In the rows, 128 means zero.
T: rows in several groups, each row roughly a mix of its group's directions
T (152 x 11)
[[143 138  90 125 175 122  94 113 126 157 165]
 [ 82 185 146 107 126 144 116 102 122 130 149]
 [168  80 135 142 111 144 166 125 128 137  90]
 [121 117 124 165 151 114  76 133 107 149  86]
 [147 110 154 174 151 113 141  76 141 110 121]
 [121 122 119 164 129 148  99 107  85 159  87]
 [152 128 154 129 116 125 140 180 153 100 172]
 [164 144 140 134 145 114 147 155 161  94 175]
 [147 135 130 118 124 153 135 179 161  86  97]
 [126 131  95  90  88 159 168 123 136  98 128]
 [143  85  98 147 124 127 108 127  91 140  79]
 [171 126 170 123 158 122 140 176 142 146 118]
 [152 141 135 108 119 136 170 164 177 105 144]
 [ 90  83 155 123 124 117 146 123 166 166 125]
 [144 154 141 103 127 121 165 132 158  98 180]
 [146 131 149 146 149 142 146 126 197 155 121]
 [ 87 122 103 132  84  89 101 119 144 149 147]
 [ 95 165 116 114 144 147  75 111 118 117 161]
 [105 126 132 128 130 102 123  80  89 170 156]
 [157 120 166 194 141 142 121 113 116 124 116]
 [ 99 161 129 127 105 128 115  82  96 114 169]
 [183 134 135 134 177 138 110 141  92 129 142]
 [146 115 155 109 143 171 138 115 168 170 146]
 [158 144 102 127 127 145 144 185 158 105 105]
 [123 162 122 141 169 120 147 131 167 133  77]
 [ 97 132 158 113 131 106 117  84  86 158 145]
 [ 98 171 127 106 138 103 107 122  90 123 170]
 [141 139 147 106 163 140 149 106 181 156 153]
 [108 115  99 149  94 146 113  89  78 124 131]
 [ 80 123 155 122  83 107 159 105 136 150 127]
 [178 124 124 131 170 162 125 165 142 104 132]
 [107 106  93 120 100 105 107  91  91 103 144]
 [140 140 127 100 118 133 174 146 177 101 157]
 [154  88 139 154 143 154 154 132 165 151  95]
 [105  95 108 143 138 105  99 172  90 146 113]
 [ 77 138 135 134  92  91 107 142 161 128 150]
 [ 87 134 117 145 112  97  87 113 175 141 135]
 [164 124 150 127 136 123 132 192 160 127 103]
 [145 122 148 115 106 130 154 168 150  98 179]
 [155  88 138 161 123 160 152 138 164 127  94]
 [167  85 124 148 106 163 126 127 154 136  91]
 [135  76 128 154 131 154 160 134 125 125  79]
 [ 93 138 145 139  77 112 154  97 159 144 143]
 [112 151 120 141 116 162 140  69  92 139 145]
 [ 80 131 125 131 107  83  84 128 148 148 129]
 [143 160 147  85 121 101 147 149 158  97 155]
 [107 183 128  90 137 113 114 102 129 125 168]
 [101 125 122 132 124  80 143  88 104 171 145]
 [156 148 136 108 147 110 162 131 163  99 173]
 [140 150 159 124 136 138 152 126 196 139 152]
 [ 99 136 136 123 150  97 120  76 103 168 144]
 [149 170 119 150 167 160 126  97 102 155 122]
 [172 120 145 129 181 137 107 171 125 128 140]
 [188 142 144 129 165 143 121 163 107 120 139]
 [118 121  87  80  93 152 151 123 142 102 145]
 [176 140 143 129 132 162 177 100 106 132 117]
 [150 113 140 126 168 172 163 105 132 122  90]
 [166  82 119 163 132 144 144 120 125 137  82]
 [ 97 121 112 129 106 122  85 112  92 144  81]
 [173 124 134 130 183 148 110 166 125 112 135]
 [180 136 149 122 157 103 131 174 150 122 112]
 [154 105 142 189 125  96 128 120 103 151 146]
 [ 81 135 125 149 139 155 122  75 115 158 141]
 [162 131 110 142 135 160 125 176 164  98 108]
 [141 106 157  98 160 126 150 155 150 167  96]
 [ 99 187 120 130 113 118  98  90 113 110 132]
 [103 136  90 149 151 170 110 123 167 147 104]
 [113 160 109  73 132 155 119 170 141 123 113]
 [113 183 134  98 109 117 115 107 110 110 170]
 [177 128 141 134 135 150 126 169 148  80 116]
 [166 117 131 129 131 123 132 128 193 168 115]
 [ 87 106  98 122 116 113 112  77 104 119 153]
 [151 144 145 115 150 125 155 113 194 144 146]
 [134 142  89  88 118 170 122 170 145 109 130]
 [145 114 145 121 170 146 148 121 181 166 139]
 [ 91 174 127 106 128 113 117 119  97  97 165]
 [178 121 117 131 181 153 108 156 120 113 132]
 [ 99 145 109 155 128 119  92  79  96 118 149]
 [105  91 100 137 139 120 100 101 102 153  85]
 [127 140 168 121 149 144 162 128 181 154 150]
 [ 68 122 120 117  82 105 140 101 120 136 114]
 [147 129 122 129 110 170 135 176 155  90 102]
 [101 138  90 127 111 117  86 128 172 124  93]
 [130 146 139  75 119 131 156 149 148  82 104]
 [ 88 111 120 129 121 107  92 150 186 136 125]
 [172 102 155 114 153 112 142 178 143 138 115]
 [ 73 117 148 109  82 109 157 125 133 141 114]
 [150  81 119 156 131 106 156 155 140 134  84]
 [155 119 105 112 145 166 159 124  85  99 104]
 [ 92 113 129 111 124 111 117  72 104 154 161]
 [147 118 173 145 129  77 156  98 108 116 130]
 [129 124  99 143 101 107 100 126  69 123  96]
 [131 151 147  68 129 156 131 141 132  85 114]
 [121 140 112 160 125 150  99 124 110 152  65]
 [162 125 136 127 127 157 128 169 158  76 109]
 [157  87 140 166 125 143 150 143 147 153  88]
 [160 142 123 152 134 166 137 167 154 101  92]
 [153 122 139 164 129 158 125 168 160  97  95]
 [102 125 125 115 109  97 141  88  88 163 157]
 [103 111 141 135 122 105 104 162 185 142 155]
 [102 110  98 157 133 147 110  85  98 153  99]
 [ 89 115 102 129 100 122 119  94 117 100 176]
 [161 114 162 126 149 142 150 178 151 155 108]
 [157 125 168 118 143 132 163 122  73 151 129]
 [158 135 122 122 129 170 121 176 153  89 111]
 [111 135 107 159 103 116 112 128  78 100  89]
 [187 137 137 118 144 158 159 134  87 123 116]
 [182 122 156 101 115 121 142 172 108 128 109]
 [149 135 155 106 112 126 158 164 152 102 175]
 [ 86 133 122 128  68 102 143  97 126 145 137]
 [ 95 114 107 137 110 122  94 148  70 124 104]
 [179 133 117 130 174 156 110 161 128 104 124]
 [158 117 164 166 135  93 135 168 140 113 105]
 [151 146 152 106 130 147 145 107 189 150 150]
 [ 86 125 143 110 121  98 131  80  99 158 143]
 [163 136 107 132 180 151  95 149 125  97 114]
 [108 170 128  88 148 111 112 116 133 130 180]
 [111 116 108 143 139 150 120 100 112 168  70]
 [ 78 124 147 133 109 121 156  74 138 141 110]
 [156 134 116 126 136 157 132 169 169  87 103]
 [ 93 144  92 120  73 116 121 114 152 125  99]
 [103 118 119 145 118 111 134 143  58 100 112]
 [150 130 162 121 132 155 163 121 186 139 147]
 [120  97 107 128 121 119  99 113  87 148  75]
 [180 125 130 106 136 116 148 170 149 123  88]
 [ 89 139 117 131 113 100  84 163 163 110 140]
 [139 129 166 112 147 151 169 115 169 161 146]
 [157 132 134 119 173 112 141 156 175 139  95]
 [158 124 118 145 116 174 130 170 154  92 108]
 [117 118 171 178 154 131  88 117 120 150 116]
 [158  86 128 143 109 160 139 123 154 148  81]
 [173 131 167 136 161 150 158 102 107 148 127]
 [146 126 124 119 133 170 111 167 165  85 110]
 [147 131 127 107 108 156 141 174 154  81 107]
 [147 144 141 115 172 130 162 100 171 124 159]
 [156  76 139 150 116 165 153 141 147 131  99]
 [162 126 159 123 153 147 167 108  80 142 118]
 [152 137 150 127 175 141 104 177 152 108 120]
 [134 124 156 140 160 134 143 155 187 146 157]
 [147 106 116 130 191 135  92 151 105 115 136]
 [186 136 149 133 165 146 121 169 139 125 141]
 [108 172 127  77 129 103 122 112 129 126 170]
 [163  75 120 151 126 138 146 137 149 139  83]
 [148 123 154 124 155 160 141 109 173 174 138]
 [151 122 156 106 135 128 145 143 177 170 162]
 [160 126 150 115 142 148 154 108 187 153 139]
 [131 164 152 112 119 120 143 152 163  96 176]
 [170 141 133 126 155 168 159 102 106 119  94]
 [161 140 120 134 141 137 114 114 203 129 133]
 [ 83 119 136 118  76 103 151 104 129 157 119]
 [164 132 114 131 178 165 114 145 137  95 104]
 [107 135 120 132 127  82 148  93  98 175 142]]
which group is each row in? (one row of each group first)
[100 116 175 148 124 105 107 104  89 161 134] | <61>
[ 86 183 136  92 132 108 133 103 114 130 146] | <18>
[ 97 142 109 159 106 152 126  94 120 107 177] | <139>
[169 131 120 149 176 148 100 149 155 109 150] | <120>

[131 125 177 134 101  89 151 119  80 135 132] | <61>
[128 125 113 161 143 150 109 112 105 163  72] | <139>
[ 89 100 109 142  79 141 100 121  92 123 129] | <139>
[171 132 138 143 147 169 108 163 146  92 115] | <61>
[169 113 147 112 142 125 157 128 176 165 147] | <18>
[152 122 148 106 148 156 168 133  82 119  94] | <120>
[135 120 100 138 103 103 111 126  62 109 107] | <18>
[157 123 121 105 144 130 128 142  53 131 114] | <120>
[132 164 147  99 128 120 155 149 178 104 158] | <139>
[ 83 130 114 116 117  87  78 156 117 124 122] | <120>
[152 136 114 142 136 168 118 178 161 104 103] | <61>
[113 102 106 115 102 109 124 141  63 117 105] | <18>
[119 135 141  67 102 165 122 145 118  94 132] | <61>
[155 122 139  87 140 133 155 107 180 157 143] | <18>
